Some points:
[-44  63  73 -16  66  -3 -34  25  59 -30  54  12  62  50 -52 -41 -29  -8
 -24  28  57 -12 -76  17   0 -31 -13  44  48  42 -16  29  13  30  69  -5
  12 -83  12  40  12 -47  35  50 -26 -41  12  -3]
[  3  -6  17  16   8  -9  64 -41  46 104  27 -31 -49  39  -4   3  39  31
 -42  34 -37  77  59 -51  27 -32 -54 -16 -42  31  14  76  52  15  12  44
  27  -9  76  31 -34 -22  -5  12   5 -39 -16  47]
[-21  45 -50  46  36  20  93 -20  60  -7  28  52 -23  61  -3  42 -12 -23
   9  -1 -29 -47   4   1 -16 -20 -13  40  -5 -24   0 -43  -5  76 -37  23
 -11 -75  12  -3  81 -33  84 -50  81  41 -33 -42]
[ 19  35  -3 -42 -12  21 -13  -5 -79  14  20 -21  -5  37  37  33  47  -7
  17  75   3  31 -39   3  42  -6  26   6  66  16 -79 -33 -26  72  42 -11
 -61  67  11 -42  16 118  38  32  30 -55 -40  -5]
[   5  -53  -22  -11  -15  -65   10  -51   86    1  -28   19   -2 -111
  -29   32    6  -45   22  -27  -32   39   -7  -62  -37    5   42   22
   71   -2  -20   30  -26   28  -37  -15  -37  -25  127    6  -36  -19
  -38   70  -22  -19   61   -2]
[ -25    3    0  -70   30  -42    2   65  -56  -47   73  -33  -30 -114
  -14  -43  -31   -6   28    8   28    7   96  -60  -35  -11  -10   27
  -35   52    6   23    6   14  -45  -22   17  -62  -52  -15  -15   54
  -24   46   97   -6   26   17]
[ 36 -32  33  59   1 -47  92   6 -51  -7 -22 -50  45 -34 -20 -49 -20  10
 -12 -60 -20  19  -7 -47  73  31 -15   6  10 -14 -32  14 -74  -8  59 -72
  46 -16  32  32  45 -31  -6 -18  -6  47 -40  28]
[  3  56 -94 -33  21   1 -83  51  -4  10   8  21  -1  -1 -73  45   8   1
 -35   1 -32 -67  29 -78  69 -13 -13 -52 -11 -19  -6 -40  -2  27   8 -63
 -21   1 -13  44 -46 -48  -6 -73 -49  23  -5 -12]
[ 31 -46 -46  20  13 -40 -27 -28  37 -23 -25 -46   9  28  21 -26  58   2
 -64 -65 -73   6 -68  -7 -55 -46 -14 -69 -49  24 -56  11  16   1   4 -47
 -33 -27 -87 -30   6   9   6   6  28   7  35 -37]
[ 14   2 -33 -29 -89 -44   5  90  51  29 -20 -34  59 -49 -35  33   5   2
   4  32   7   5 -31  49 -16  20 -19 -46 -75   9 -38 -42   5   7 -20  22
  74  36  -4 -18  54 -75   5 -35   0 -52  -4   1]
[ 28  -1  37 -19 -47 -22  11 -11 -39  22 -25   2  60  15  29  50  18   8
  46 -38 -53  34  73  29  -5 -36 -17  16  76 -54  -1 -17 109   0 -11 -52
  18 -27 -57 -37 -68 -84  25   5   0  12  15 -16]
[  10   87   37   70   -9   62   11   20   -9  -18  -24  -43  -45    5
   22  -11  -37  -11  -51   23   -4 -127  -16   15   -2   41  127   -8
   19  -12 -103   96   41  -14  -85  -36   56   15   -3   31  -13  -38
    4   -2  -15   -4  -31  -12]
[   5    6   16   26   28   26   21   43    5  -62  -33  -63  -25   23
   69   74  -33  -70   27   58  -38  -11  -16  -12   33    1  -11 -107
   -2   -4   76   11  -32   -7   13   -5   31   16  -20  -11   -4  -26
   20   42  -22    8  101    8]
[ 51  18 -57  -7 -24  40  32 -89 -26   7 120  12 -23  -1 -62  10   6  40
  64 -15 -22  59   5 -38 -43  22 102  14  46  23  48  11  -5   1  65  48
  83  16 -90  40  63  29 -25 -70 -21  -8  69 -38]
[-28   8  12  83  -9 -55 -55 -28  -7 -22 -29  16   6 -18   8  38 -51 -43
  -3 -41  29  49  68  -3 -15  10  20 -42 -28  22   3 -35  86 -48  78  -7
  -7  17  64  56  31  29  44 -38  48 -42 -11 -22]
[ 18  22 -14 -40  12  26  23  30  10  -7 -65 118  13  -4  39 -53 -16  37
  -5 -34 -13  68 -41 -17  20  91 -65  10 -31 -28  15  -1  49  53 -13 -26
  18  52  -7  41 -26  51   8  23  15 -34  41 -13]
[-18 -41   7  69  -8  45 -23  46 -43  20  66  52  42  47  13 -43  15 -27
 -28  80 -23  56 -48  24 -18  -7  37   6 -44 -43   5 -29 -16 -15 -45 -37
  -1 -76  19 -14 -36   3  24 -97 -13  -4  49   8]
[-80   1 -49  36 -39 -14  72  -9 -46  51  15  49  26 -10 -17   4 -66 -26
  -7   6  36 -21  10 -55 -21  44  -7  18 -42  33 -25  44  -5 -64  34  22
 -80   6 -53 -48 -30 -25 -15  75 -29  -4   5   9]
[107  -8   7 -52 -13  82 -32 -71  15 -18  -9  42  25  22  15  68 -69  35
  -9  -3  46  37  19  26  41 -54  21  85 -72  61 -53  34 -77  44  48  35
  32 -11  27 -43 -51   9  26 -41  17  47  20  -3]
[   2  -40   33    1  -31   76  -56   58   -5   -2   33  -14   25  -20
    0   26   15   -1    8  -18   20  -52   30  -65   25    4   28   45
  -43  -56   64   44    7  -27  -15   -4  -35 -101   12  -40   91   25
 -127   88   43  -77  -42  -39]
[ 94 -44 -23 -31  78 -84 -21  35   2  -6   2  53   9  71 -14  50 -25 -37
 -50  19  11  35 -14  37 -28  16   3  26  56  -5  53  75 -62 -17 -16  29
  -2  48 -30 -28 -18  24 -13 -19  35 -16 -65 -17]
[-38 -25  45  28 -33  21  -5  33  54  13 -19  -3 -63  14 -14 -17  12 -33
  62 -42  12 -36 -12 -54   5 -49   0  55  13 -37 -30  -2 -23 -72  -1  -3
  -1  36 -94  28 -37   9  79 -72  32 -83   0  80]
[ -29 -103  -72    4    5   55   20  -32  -46  -40   16    5    8   16
   -1   18   32   27   11  -42   78  -37  -24   52   27   32  -50  -75
   45   33  -19  -28   10   -6  -31   -9   57  -14   29   45  -51  -26
   -4    5   25  -43  -10   31]
[-18  63  11 -31   3 -47  -3 -37 -39 -15  -7 -15  25 -43  71  30  37  20
 -12 -52  58  50 -37 -71 -37  -2 -55 -29   7 -58 -10   2  -9 -54 -42  96
  22 -57  47  11   1  20  41 -44 -49  28 -19  20]
[-42 -38  63  28 -33 -45 -36  -1  62  20  33  -4 -13  27  58 -14  -7  17
 -28  24  11 -84 -34 -86  35  95  58  39  16  48  35 -67  18  41   3  24
  31 -34 -31 -60 -36 -17  15  27  -4  59 -64  -2]
[ 28 -38  -8  16  35 -31 -22  31 -38 -24 -52 -57 -54  46 -66  48 -41  41
  52  26 -51  41  -2  13 -91  36 -48  13 -33 -60 -51 -53   7  27   3  41
 -34 -23 -21  50 -15   0  -3  61 -52  26 -20  33]
[-27 -19  33 -46  43  90  50  57  34  61 -46 -40   4   7 -49 -14   1  -6
  78   3  17 -77  -4  33 -78  21  26 -64   1  29  20  20   7 -58   1 -58
  33  18  89 -59 -24  69   4 -68 -42  67 -26 -63]
[-67 -17  28   2 -25  31 -52 -34  29 -80  -2  54 -26 -75 -45   9  52  27
 -27  50 -20  62  56  13 -14  40 -41 -26  26 -12 -20  79  20 -33  42  10
 -23  31 -19 -49  69  -7  26 -36  16  59 -22  83]
[-35   1 -46  14 -33  59 -25  -4   9  52  66 -62 -23 -19  31  -1   0 -29
 -80 -65  23  10  19  94 -40  22 -75  89  27 -17  68 -10 -45  50  11 -53
  37  53  55 -12   9  52  54  25 -57   7  22 -10]
[ -61   10  -18   22   39  -78  -23  -56   12   56  -56   27 -102  -19
   18  -26   11  -17   12   52  107   25  -14   27   53  -37   -9   -2
  -23  -55  -18   10   22  -18   21  -42   55  -49  -31  -43   21  -21
  -57   28   -3   28  -10  -34]
[  23   35    2  -34  -45  -29  -49 -127   -7  -20   -3  -26   46   54
   15  -71    1  -79   65   56  -21  -13   23   -1  -34   46  -89   16
  -26    0   28   38  -41    9    0  -10  -12    0   10   43   -6  -26
   -6  -53   21    1  -21   -7]
[ -51   54   28   -7  -11   -1   35  -21   83   -5   62  -19    9  -52
   24   35  -74    3  -16    7   -4   34   17   47   23  -15  -30  -19
   15   17  -13  -63    8  -63   -8  -17  -60  -40  -63   18   -4   97
 -127    1   11    3  -20   51]
[  88  -33   21 -127  -56    9   47   26  -28  -14  -51   14  -21   52
    9  -24   54  -40  -64   -4   93  -23   25   55   19   -8  127  -36
   -9  -37   25  -28   -2   55   58   43  -85   18  -20   39   20   27
   -5   35   21   39   11   64]
[ 36 -44 -75 -82  76   1  -1 -27 -22   3 -23 -43  51 -12  41 -33 -10  -7
  12   9 -36  29 -37   8  68 -39  41  51 -28  17  26 -26  87 -49 -62   7
 -61  76 -20  27  49  13  57  76 -40  25 -45  34]
[-108   34    7   20   33   33  -30   43  -27   46  -11  -72   57   -1
  -25  -31   16   42    9  -37    9    5  -22   10   26  -31   64  -16
   -5  -74  -13   -3  -36    0    8   58  -23   88  -27   19  -51  -55
  -24  -27  108   47   37  -24]
[ -46   37  -28  -22  -48  -51   -3   30    2  -61 -111   22   -7  118
   -5  -35   -1   60    7   -3  -67  -11   42  -29  -21  -62   20   10
   27   47   15    1  -26  -62  -69  -23   68   51   58  -18   37   62
  -35   62  -45   33   21   12]
[   7  -16   14   35   15   69   20   44  -38  -45   -4   -1  -34  -59
   54    5   55   22  -24   27   32   -8  -48   -8  -74  -45  -46   36
   22   71   41  -52   10   22   27  -15  -32   48   25   16  -16 -105
  -76  -86   -6    0  -30  -40]
[ 34  18 -35  75 -30  16 -43  39 -41  28 -56   3  -3 -23 -28 -62 -49 -11
  42 -42 -26  -5 -30  46  29 -35 -28 -62  58  51  58  20  25  62 -24  80
 -43 -53 -30 -49   4 -10   3 -32 -33  -6 -11  38]
[ 26  27  19 -15  33 -28 -22  44  -3  46 -15  24 -44 -14  65 -18  25  87
  28 -26 -47  -6  46  74  14  49   6 -43  15  42 -21 -21 -80 -66   0   8
 -69 -41  -7  25  20 -73  35  -4 -20 -37  30 -31]
[ 13 -51  55  10 -33 -63  30 -16 -10 -40 127  44 -10  14  -3   0  15  44
  22  17   4 -92 -48  93  60 -32 -49  56 -31 -34  26  17  28  65   3  13
 -44  98  55  22  -2  80  33   6 -45  10  19 -86]
[ 59  28  73  51  67  17  22 -85   7   9 -29  37  22 -68 -77 -40  44 -30
 -44 -19 -33 -46  57 -25 -11 -16  -9 -18 -30 -22  -1 -91 -31 -20 -46  31
  56  31  13 -46 -10   9 -24  90 -31 -45   9  -5]
Along one direction, these points spread out more than along any other. Take the direction at right angles to it along which they spread out most. Go by this last direction. Where along it does each point below lie, from 0 to 99? The average is 50, and the first point in the table lies past the average. One standard deviation of the points above along it is 16.
[ 13 -51  55  10 -33 -63  30 -16 -10 -40 127  44 -10  14  -3   0  15  44
  22  17   4 -92 -48  93  60 -32 -49  56 -31 -34  26  17  28  65   3  13
 -44  98  55  22  -2  80  33   6 -45  10  19 -86] 52
[ 59  28  73  51  67  17  22 -85   7   9 -29  37  22 -68 -77 -40  44 -30
 -44 -19 -33 -46  57 -25 -11 -16  -9 -18 -30 -22  -1 -91 -31 -20 -46  31
  56  31  13 -46 -10   9 -24  90 -31 -45   9  -5] 35
[ 36 -32  33  59   1 -47  92   6 -51  -7 -22 -50  45 -34 -20 -49 -20  10
 -12 -60 -20  19  -7 -47  73  31 -15   6  10 -14 -32  14 -74  -8  59 -72
  46 -16  32  32  45 -31  -6 -18  -6  47 -40  28] 51
[ 18  22 -14 -40  12  26  23  30  10  -7 -65 118  13  -4  39 -53 -16  37
  -5 -34 -13  68 -41 -17  20  91 -65  10 -31 -28  15  -1  49  53 -13 -26
  18  52  -7  41 -26  51   8  23  15 -34  41 -13] 40
[ 28  -1  37 -19 -47 -22  11 -11 -39  22 -25   2  60  15  29  50  18   8
  46 -38 -53  34  73  29  -5 -36 -17  16  76 -54  -1 -17 109   0 -11 -52
  18 -27 -57 -37 -68 -84  25   5   0  12  15 -16] 52
[ -61   10  -18   22   39  -78  -23  -56   12   56  -56   27 -102  -19
   18  -26   11  -17   12   52  107   25  -14   27   53  -37   -9   -2
  -23  -55  -18   10   22  -18   21  -42   55  -49  -31  -43   21  -21
  -57   28   -3   28  -10  -34] 41
[-18 -41   7  69  -8  45 -23  46 -43  20  66  52  42  47  13 -43  15 -27
 -28  80 -23  56 -48  24 -18  -7  37   6 -44 -43   5 -29 -16 -15 -45 -37
  -1 -76  19 -14 -36   3  24 -97 -13  -4  49   8] 73
[ 28 -38  -8  16  35 -31 -22  31 -38 -24 -52 -57 -54  46 -66  48 -41  41
  52  26 -51  41  -2  13 -91  36 -48  13 -33 -60 -51 -53   7  27   3  41
 -34 -23 -21  50 -15   0  -3  61 -52  26 -20  33] 42
[-35   1 -46  14 -33  59 -25  -4   9  52  66 -62 -23 -19  31  -1   0 -29
 -80 -65  23  10  19  94 -40  22 -75  89  27 -17  68 -10 -45  50  11 -53
  37  53  55 -12   9  52  54  25 -57   7  22 -10] 52
[ 51  18 -57  -7 -24  40  32 -89 -26   7 120  12 -23  -1 -62  10   6  40
  64 -15 -22  59   5 -38 -43  22 102  14  46  23  48  11  -5   1  65  48
  83  16 -90  40  63  29 -25 -70 -21  -8  69 -38] 44
[ 36 -44 -75 -82  76   1  -1 -27 -22   3 -23 -43  51 -12  41 -33 -10  -7
  12   9 -36  29 -37   8  68 -39  41  51 -28  17  26 -26  87 -49 -62   7
 -61  76 -20  27  49  13  57  76 -40  25 -45  34] 32
[  88  -33   21 -127  -56    9   47   26  -28  -14  -51   14  -21   52
    9  -24   54  -40  -64   -4   93  -23   25   55   19   -8  127  -36
   -9  -37   25  -28   -2   55   58   43  -85   18  -20   39   20   27
   -5   35   21   39   11   64] 43
[  3  -6  17  16   8  -9  64 -41  46 104  27 -31 -49  39  -4   3  39  31
 -42  34 -37  77  59 -51  27 -32 -54 -16 -42  31  14  76  52  15  12  44
  27  -9  76  31 -34 -22  -5  12   5 -39 -16  47] 34
[-67 -17  28   2 -25  31 -52 -34  29 -80  -2  54 -26 -75 -45   9  52  27
 -27  50 -20  62  56  13 -14  40 -41 -26  26 -12 -20  79  20 -33  42  10
 -23  31 -19 -49  69  -7  26 -36  16  59 -22  83] 36
